(in the rows, 128 means zero)
Each path below is one point turned by a fixed rotation once a step. After each direction that follows a path, write how fast that rotation turns it, in degrees each step (0 if it stays still).
Each turn is a multiple of 5 degrees from 10 to 175, or 0.
Each row of a path follows its step; steps can be skipped.

step 0: [125 141 122 133 125 133 129 135 124 127 118 138 127 129 129 126 126 129
 120 137 128 122 123 134 136 120 130 133 136 135 130 129 138 138 126 133
 126 132 129 126 130 127 128 126 121 126 131 131 119]
step 6: [129 131 136 133 116 127 122 137 128 130 127 133 132 136 130 120 128 133
 128 132 130 125 126 138 128 127 127 127 140 136 122 131 131 133 132 123
 122 127 123 125 126 136 118 127 134 131 129 139 135]
step 13: [122 127 127 129 119 126 121 130 118 122 133 128 122 136 129 123 135 124
 127 128 133 122 119 133 135 125 136 127 124 137 124 137 131 133 119 126
 130 129 123 131 126 130 123 124 131 136 134 131 118]
step 15: [117 126 129 131 133 129 136 128 126 127 144 127 124 125 126 121 122 131
 119 136 133 127 127 134 137 128 130 129 129 131 129 127 136 134 127 137
 119 132 120 128 123 127 131 122 135 122 134 125 122]
step 26: [122 117 126 129 129 131 132 126 122 123 125 122 131 129 136 120 124 134
 122 137 135 129 133 132 132 128 134 124 137 129 130 128 138 139 127 126
 125 129 132 131 121 124 125 120 130 132 134 129 116]
step 27: [123 128 124 135 128 129 134 133 125 124 129 125 142 133 127 120 124 122
 124 124 123 132 125 125 133 125 140 138 133 136 131 124 128 134 119 126
 129 131 127 129 122 139 128 129 137 129 129 137 126]
step 28: [129 125 129 131 123 126 138 128 134 126 129 134 129 137 135 131 128 123
 125 131 126 127 134 138 128 113 129 131 131 137 127 129 136 126 117 131
 124 122 117 132 122 127 125 124 127 126 139 128 124]
step 37: [128 129 118 135 131 132 131 126 119 128 128 123 132 136 125 122 129 139
 134 139 138 129 137 131 129 133 132 133 139 128 133 130 136 125 133 123
 125 131 124 131 119 132 126 117 130 132 126 132 131]
Speeds:
[128 129 128 127 129 126 127 127 126 128 131 126 127 132 126 127 126 126
 128 123 129 130 127 126 126 126 130 126 127 130 128 127 127 128 128 131
 127 130 128 127 129 129 127 128 128 127 127 127 128]
125
[126 130 126 130 128 129 128 126 131 126 130 126 129 129 128 131 129 129
 130 127 127 128 128 127 128 129 125 128 128 128 129 127 127 127 130 129
 129 126 125 130 126 127 129 128 128 124 129 126 129]
55
[127 126 129 127 125 129 127 128 129 128 128 127 132 130 127 128 129 125
 130 128 128 129 127 129 129 127 126 132 128 127 127 132 128 129 128 129
 128 126 127 126 128 126 129 129 130 130 126 127 128]
100
[127 127 128 126 125 127 128 129 129 130 128 132 129 129 130 127 127 126
 128 130 126 126 128 125 125 129 128 127 129 127 129 126 128 126 128 129
 126 128 127 129 128 128 128 130 132 127 128 127 129]
135

step 2: [124 122 125 128 136 136 128 123 126 123 129 132 132 122 127 127 139 121
 133 121 133 128 130 130 131 119 141 122 125 129 128 127 119 132 131 135
 126 137 129 133 127 120 134 136 127 124 123 135 117]
step 5: [118 123 122 120 128 121 142 121 120 130 122 126 121 120 130 125 126 131
 124 123 134 130 137 128 131 130 134 136 122 132 127 134 125 133 126 118
 129 132 121 133 136 126 130 131 133 130 133 128 123]
step 11: [116 116 128 125 128 130 132 132 129 138 124 124 133 130 122 126 119 133
 120 128 133 125 140 134 124 129 137 132 133 123 132 121 119 135 129 129
 130 131 121 132 132 126 127 132 119 128 131 130 119]
step 19: [121 127 133 135 126 133 131 131 132 131 137 136 126 122 118 121 125 127
 126 130 136 120 129 137 131 121 130 123 132 127 136 126 129 136 135 131
 119 140 130 127 122 123 135 133 131 128 121 127 130]
step 25: [129 126 127 132 125 127 134 115 128 127 131 140 124 123 125 125 128 131
 131 124 139 125 131 139 127 124 125 126 128 129 126 135 134 131 135 127
 131 130 122 120 134 118 137 127 144 125 131 131 133]
step 29: [120 127 130 135 142 130 132 133 131 129 123 126 132 127 127 125 129 124
 124 135 123 133 128 136 131 117 127 127 133 133 127 115 125 115 138 129
 123 138 129 129 135 130 127 129 127 127 120 126 121]
step 33: [117 125 125 124 123 125 127 123 119 128 130 130 127 126 136 127 132 123
 132 125 131 127 136 130 123 134 129 124 133 133 133 126 125 124 128 127
 117 109 119 118 132 122 138 130 127 126 131 129 128]
step 36: [134 117 127 133 135 140 134 125 128 130 142 128 126 128 122 126 132 127
 127 124 127 122 122 143 125 129 139 133 123 134 128 133 131 129 129 131
 122 125 123 127 130 126 142 131 135 125 125 128 126]
Speeds:
[129 127 127 127 128 127 128 128 129 125 127 124 129 128 128 126 127 127
 131 127 129 129 127 130 126 129 130 128 129 128 128 127 132 129 130 126
 127 125 128 130 128 129 127 129 127 127 125 128 128]
120
[131 128 127 129 126 128 128 128 131 125 128 128 130 125 125 127 130 129
 127 127 127 123 128 128 129 129 127 129 127 128 130 132 129 127 130 127
 127 129 128 128 129 128 128 128 127 128 130 130 129]
65
[126 129 126 130 130 128 129 130 129 129 130 129 130 128 129 130 130 130
 131 123 128 129 127 127 128 128 127 126 129 126 129 129 127 131 128 127
 129 129 128 125 128 130 128 130 129 127 127 127 129]
60
[128 126 131 130 129 129 130 131 128 129 128 130 128 128 128 125 127 127
 126 125 126 128 127 128 130 128 128 127 128 127 128 128 128 126 128 126
 127 127 132 129 125 128 129 128 127 127 127 130 126]
145
[132 130 129 130 129 129 127 130 129 128 129 129 128 126 131 127 128 127
 131 128 130 126 127 131 131 125 128 129 127 130 124 127 128 130 129 131
 128 129 128 128 128 126 126 128 128 130 127 127 127]
65

step 5: [122 130 127 127 144 120 131 126 126 135 132 138 120 134 129 129 123 123
 124 135 132 135 130 127 132 126 124 126 130 129 132 120 129 138 119 122
 129 123 127 131 126 134 126 131 136 132 125 125 130]
step 7: [127 116 118 125 126 127 124 128 132 135 124 126 134 136 134 134 130 131
 119 128 127 131 131 125 130 123 116 128 118 132 129 116 127 124 135 123
 123 128 123 127 130 132 118 127 127 136 130 135 125]
step 11: [134 132 133 129 131 125 120 131 123 124 128 126 133 130 121 133 117 128
 130 128 131 125 134 116 126 118 122 134 126 125 134 133 133 129 135 124
 131 118 125 131 141 122 123 118 123 127 128 128 128]
step 18: [125 135 129 125 123 130 126 128 128 128 119 123 138 136 127 137 124 130
 132 122 131 128 137 131 133 121 120 135 127 124 130 132 129 129 141 132
 133 131 116 132 130 129 132 118 122 127 130 130 130]
step 20: [133 136 131 115 130 123 137 118 130 124 132 124 128 126 120 123 119 135
 128 126 134 125 131 126 130 127 128 140 123 130 135 134 128 122 123 131
 127 122 132 133 129 118 130 121 131 128 124 122 129]
step 22: [129 125 133 128 133 127 126 130 126 135 136 127 122 131 135 131 120 133
 128 126 124 130 126 131 130 125 132 129 121 113 141 120 132 126 123 130
 132 123 126 139 129 131 128 124 119 119 133 121 127]
step 29: [136 129 140 126 133 127 138 129 128 134 129 125 127 131 129 126 125 128
 117 126 125 129 134 125 134 126 131 133 121 121 141 135 122 121 129 129
 128 131 115 134 123 128 126 130 123 125 127 123 134]
step 32: [129 125 124 128 126 132 123 136 130 126 126 135 132 140 124 126 132 134
 132 133 135 131 130 124 127 125 125 132 119 132 135 125 130 132 124 124
 124 122 128 123 126 125 123 120 118 122 143 133 121]
Speeds:
[128 129 128 128 129 127 131 129 128 127 125 127 126 126 127 127 128 130
 128 125 128 130 127 126 123 128 126 129 128 127 129 131 131 127 129 126
 130 129 129 129 126 128 126 128 127 127 127 126 129]
40
[130 129 124 125 127 126 129 129 129 128 129 133 128 127 126 125 129 126
 130 129 128 129 126 128 126 128 129 128 127 128 126 127 129 129 127 128
 127 127 129 128 127 126 131 126 128 126 128 127 125]
65
[126 128 129 126 128 130 130 128 127 129 128 131 126 127 127 129 130 127
 128 129 126 125 129 126 130 130 125 126 127 129 129 129 128 126 127 129
 127 126 128 133 131 128 128 127 129 127 127 128 130]
45
[124 129 125 126 129 128 130 131 128 129 126 126 129 130 126 128 130 126
 126 132 129 130 127 127 127 127 127 128 129 129 130 128 127 127 127 127
 131 129 129 127 129 127 129 128 128 128 128 131 129]
160
[126 125 129 124 129 126 127 125 126 127 130 127 125 130 128 129 127 127
 128 129 124 129 127 127 125 128 129 129 126 127 130 129 126 128 128 128
 127 128 128 127 125 129 128 129 128 129 128 127 127]
45
[127 128 128 129 127 128 126 129 127 129 126 129 129 128 130 127 130 128
 129 127 126 130 125 129 128 128 128 128 128 126 131 129 129 125 129 128
 128 128 126 129 128 130 127 124 128 129 126 131 123]
70

step 3: [131 124 129 125 133 136 135 137 123 128 128 132 132 114 121 128 131 131
 117 119 125 129 121 131 128 130 122 129 136 127 134 133 130 127 127 132
 135 124 123 118 128 121 128 127 121 127 126 133 126]
step 9: [136 120 132 134 128 128 127 121 122 125 128 119 126 121 131 130 122 120
 129 118 126 125 130 131 122 133 121 127 128 135 124 126 124 125 123 115
 131 137 131 135 121 133 127 136 125 122 135 135 124]
step 11: [125 128 121 121 123 129 133 139 127 131 135 123 123 134 129 122 128 125
 133 127 121 122 116 130 128 126 134 115 128 128 121 122 119 123 119 132
 125 125 134 124 132 127 127 128 124 126 128 134 127]
step 14: [140 126 131 133 129 130 129 138 127 122 133 122 124 121 124 126 122 125
 142 128 129 127 120 132 123 132 131 128 131 126 125 125 128 135 136 122
 139 137 131 125 127 127 123 133 135 125 131 129 120]
step 15: [124 131 121 129 132 120 135 140 134 130 125 130 127 126 120 133 129 127
 123 111 117 132 121 139 131 124 126 127 130 133 127 130 130 135 129 123
 132 129 121 126 128 125 128 132 127 134 129 129 134]
step 17: [128 137 133 143 129 129 119 122 133 140 129 135 122 129 120 127 128 132
 131 130 123 135 123 127 130 126 121 123 130 125 123 126 127 125 127 129
 122 127 132 129 126 122 126 134 137 118 130 130 120]
step 30: [129 134 126 133 133 130 125 118 127 128 132 126 132 127 123 127 124 123
 132 121 118 130 127 136 123 124 133 117 120 122 126 116 128 131 133 129
 127 130 129 124 130 138 133 127 138 126 130 128 115]
step 37: [134 138 128 127 128 121 125 124 133 134 131 123 132 123 121 133 123 130
 134 131 124 129 120 126 120 136 122 119 126 122 125 128 132 141 119 138
 128 133 129 128 123 125 133 135 124 132 129 127 122]
Speeds:
[132 128 128 130 126 127 126 128 127 128 130 128 129 128 128 128 129 128
 128 128 126 126 127 128 132 128 130 130 126 129 131 127 129 129 125 129
 129 128 128 125 127 127 126 128 128 130 126 127 127]
95
[126 127 128 128 126 128 128 127 127 126 130 129 128 129 128 128 127 129
 127 126 128 129 130 130 131 128 127 131 130 127 130 127 126 130 127 126
 128 129 128 129 127 129 130 129 124 129 128 132 130]
110
[129 124 130 129 128 128 130 130 129 128 128 127 129 126 128 130 129 128
 128 126 128 131 127 128 127 128 127 129 128 127 128 128 128 126 127 126
 130 126 128 130 126 127 124 129 128 133 130 128 127]
60
[129 130 129 130 129 125 130 127 126 126 127 126 128 127 130 131 130 130
 126 128 126 125 129 125 127 129 125 129 130 128 130 131 129 127 128 127
 127 127 128 128 129 128 130 125 127 128 129 128 127]
115
[126 129 127 126 128 127 129 130 127 127 130 129 131 131 129 130 128 128
 125 128 129 131 128 131 129 130 128 128 126 129 128 130 130 129 127 126
 126 126 126 128 128 128 125 127 130 125 126 127 126]
140
[128 126 128 125 129 127 127 129 127 127 130 129 130 126 131 126 126 128
 126 129 127 127 126 127 130 125 130 127 130 129 127 125 129 126 129 127
 129 126 126 128 128 128 131 125 127 129 129 129 128]
145
